(in the rows, 128 means zero)
T: rows in a few groups, each row roughly a mix of its group's directions:
T (130 x 12):
[[ 99 131  80 117 108 123  88 105 126 117 120 136]
 [120 151 120  76  96 140 132 143 137 140 112  99]
 [154 129  71 124 134  92 125 126 121 136 108 110]
 [ 85 107 136 171 108 144 145 111 128 114 105 130]
 [172  83 148 147 145 152 122 120 128 125 108 134]
 [158 121  87 119 144 120 147 118 129  88  96 127]
 [118 152 153 111 179 136 128 137 107 116 160 141]
 [141 146 163 102 134 154 125 106 119 131 131 177]
 [155 115 113  98  88 143 125  92 136 110 107 135]
 [129 112 118 109 116  93 110 131 103 177 106 114]
 [135 100 170 121 146 107 168 134 122 158 115 127]
 [123 127 135 165 106 129 105 101 108 137  79 131]
 [129 134  77 115 132 127  86 108 102 116 110 128]
 [134 110 118 144  97 140 146  77 124 151 155 118]
 [110 135 177 105 123 120 130 108 156 103  99 134]
 [146 114 151 100 119 130 150  85 105  92 124 126]
 [129 117 121 109 125 164  96 114 131 101 176 120]
 [148 125 131  71 117 141 130 127 142 155  93 132]
 [128 126 151 108 149 110 131 152 104 164 103  92]
 [134 136 127 105  99 104 121  94  79 139 144 131]
 [150  90 158 145 141 131 129 157 148 114 148 160]
 [100 133 102 137 103 128 131 142 153 175 157 126]
 [110 145 126 159  90 157 106 101 121 154 123 111]
 [121 117 108 125 154 134 114 125 181 147 154 157]
 [173 163 108 113 142 152 125 138 109 113 102 137]
 [146 113 154  74 124 110 138 159 142 141 118 116]
 [157 132 109 165 108 135 136 116 141 134 108 175]
 [105 138  93 129 133 134 111 104 115 155 120 176]
 [ 89 150 171 128 150 103 129 125 105 144 108 124]
 [160 106  96 131  99 107 150 124 154 122 128  95]
 [ 96 134 171 120 135 154 136 100 127 103 134 159]
 [123 134 120  95 131 122 111 104 145 118 187 125]
 [143 125 117 157 131  80 133 142 119 164 104 108]
 [145 131 164 128 164 164 117 135 107 121 163 126]
 [140 124 110 178 105 135 139 126 161 121 145 158]
 [173 167 135 140 143 125 120 147 127 152  95 121]
 [109 120 135 138 117 163 130 136  98 119 183 122]
 [ 80  97 126 141 112 109 158  96 125 136 123 136]
 [110 144 110 104 141 101 102 150 119 105 148 167]
 [139 155 144 105 166 121 127 137 123 131 108 178]
 [142 127 147 129 168 105 143 155 139  84 147 133]
 [141 113 148  99 122 155 162 148 154 107 161 128]
 [157 156 119  92 126 116 105 119  92 141 156 139]
 [ 90 134 138 116 124 112 137 174 155 108 101 121]
 [127 136 112 135 159 116  89 156 112 159 121 160]
 [144 114 139 131 138  88  97 163  94 148 126 133]
 [132 131 127 111 155 105 141 163 105 157  92 107]
 [123 121 141 102 179 106 147 148 142  96 124 138]
 [126 155 133 122  83 155 121 104 144  96 109 145]
 [104 137 144 106 136 142 135 140 154 121 180 156]
 [111 128  93 156 119 140 111 122 150  98 167 147]
 [115 103 137  92 155 109 140 122 166 131 127 163]
 [139 123  92 108 111 120  97  99 146 130 169 120]
 [162 106 133 156  94 156 145 137 143 136 100 145]
 [134 122 138  95  95 133 116  77 144 111 149 125]
 [153 113 113 151 135 132 173 165 147 106 138 117]
 [137 113 116 103 176 103 128 105 138 135  92 142]
 [131 171 133 133 113 155 121 116  94  89 129 110]
 [126 149 154 145 122 118 103 170 128 121 169 106]
 [107 146 132 170 115 156 140 103 122  90 143 137]
 [105 144 167 146 142  89 139 119 139 152 156 116]
 [136  85 135 157 123 105 142  78 123 132 127 134]
 [115 144 171 158 157 112 162 149 129 138 138 135]
 [132 147 130 172 161 123 136 109 133  83 118 140]
 [124 162 134  84 110  96 123 118  99 102 123 126]
 [103 153 138 156 142 108 112 129 113 165 104 158]
 [142 120 134 163 163 165 146 117 152 100 140 128]
 [ 96 113 142 101  86 113 143 119 161 126 130 106]
 [117 138  98 106 103 157 120 111 116 179 134 131]
 [178 115 114 124 161 149 161 138 126 149 120 128]
 [132 108 135 128  80 116 133 133 136 148 106  81]
 [117 116 105 139 148 108 126 172 120 147 124  83]
 [153 115 132 142 168  93 165 133 123 109 106 131]
 [136  98 123  84 139 167 155 128 123 130 148 146]
 [150 116  98 165 106 135 110 101 115 109  96 118]
 [120 145  98 123 141 129 107 153  97 110 165 160]
 [141 113 153  85  94 144 150 124 153 101 121 129]
 [ 93 136  99 147 154 134 159 115 157 141 140 103]
 [140 134 119  94 156 106 163 135 129  95 149 103]
 [187 116 136 125 145 152  97 145 131 137 119 140]
 [131 106 102  75  92 141 131 135 109 128 126 114]
 [126 128 132 127 136  95 125 137 103 164  85  94]
 [ 94 146 122 130  91 145 147 154 154 136 155 106]
 [105 165 118 131 117 113  80 117 150 133 111 151]
 [133 131 176 146 125 137 145 138 117 157  87 146]
 [131 124 116 126 134 163 125 140 147 100 182 150]
 [144 126 109 147 116  88 130 121 139 122  84  94]
 [107 141  92 161 143 112  90 134 110 151 115 139]
 [142 137 119 112 107 146 106 128 170 135  79 136]
 [130 102 114 156  91 168  99 119 126 114 109 124]
 [132 123 149 161 130 142 155 123 100  83 142 102]
 [118 145 184 135 149 135 145 125  98 136 123 155]
 [141 149  84 114 101 115 105 142 102 104 110 114]
 [111 153 115 166 127 154 111 124  91 131 158 144]
 [136 108  90  89 113  97 128 128 139 139  92 124]
 [146 134 137 156 117  95 110 171 152 129 158 126]
 [131 144 123 128 122 178 120 125 122  81 158 124]
 [ 98 146 141 136 122 101 112 151  82 117 152 143]
 [149 120 104 142 143  90 152 121 118 100  88 118]
 [129 122 184 143 145 136 167 120 104 116 124 126]
 [ 98 127 138  84 120 103 122 118 115 136  98  93]
 [122 134 121 169 108 114  88  87 122 146 119 131]
 [126 158  98  96 112 140 112 143 141 171 123 109]
 [161 119 147 132 131 158 137 131 174 146 130  95]
 [148 120 116 136 134 146 138 162 105 139  72 137]
 [166 132 118 165 128  99 155 123 125 143  93 130]
 [142  96 131 173 161 127 108 142 105 151 124 137]
 [163 121  80 120 132 103 130 133 148 129  94 111]
 [131 145 132 100  97 152 119  92 117 105 110 160]
 [118 131 139  96 132 111 125 106  77 110 125 161]
 [119 160 106 100 103 117 114 124  97 162 135 105]
 [120 153 135  90 161 116 163 148 125 120 127 160]
 [128 137 100 114 124 111  90 141 165 168 128 140]
 [136  94 128 122 103 170 136 169 135 129 104 117]
 [133 108  88 169 117 144 122 134 135  89 138 110]
 [ 80 138 128 113 104 100 139 124 151 112 115 159]
 [ 90 119 119 104 121  88 123 110 118 131 103 163]
 [158 103 131 119 132 170 154  86 142 125 136 123]
 [144 106 124  75 120 134 131 108 127 159 136 159]
 [117 100  92 132 122 124 132 113 154  78 144 115]
 [ 99 111 126 116 188 129 142 148 108 133 126 140]
 [145 153 121 166  99 126  96 132 122 133 105  92]
 [142 146 105 153 111 126 136 105 144 151 165  90]
 [102 147 105 124  93 134 145 116 130 158 166 105]
 [140 140 140 115 147  80 127 166 122  92 128 129]
 [160  85 133 117 139 120 140 106 122 153 165 142]
 [101 135 135 102  76 101 124 159 134 139 126 126]
 [130 110 112 113 145 155 108 121 118 169 110 170]
 [148 102 122 153 113 124 133 133 137 170 146  84]
 [114 132 134 147 131  76 123 143 122  80 132 115]]

which group is each row in? (one row of each group first):
[ 70 139 118 113 147 105 116 150 111 131 110 114] -> E
[ 96 160 104  94 112 137 141 108 144 134 150 154] -> N
[147 116 143 106 127 168 153 115 141  84 124 110] -> F

[150  90  78 126 130 103 147 133 133 139 120 107] -> F
[142 148 124 112  70 136  97 144 134 152 123 129] -> N
[140 120 155 152 143 166 144 111 158 164 134 121] -> F
[168 137  91 107 143 105 116 154 148 140 107 129] -> F
[142 138 126 163 158 148 142 164 119 135 123 168] -> E
[111 115 138 122 111 117 148 141 170 131 176 107] -> E
[116 151 116 144 144 133 121 110  95 158 115 175] -> F
[109 133 126 124 144 102  87 122 116 162 153  94] -> E
[ 97 155 139  87 141 132 112 115 121 130 138 170] -> E
[148 156 137 135 180 122 131 140 129 106 125 166] -> F
[112 107 138 115 158 115 166  95 107 102 144 140] -> N
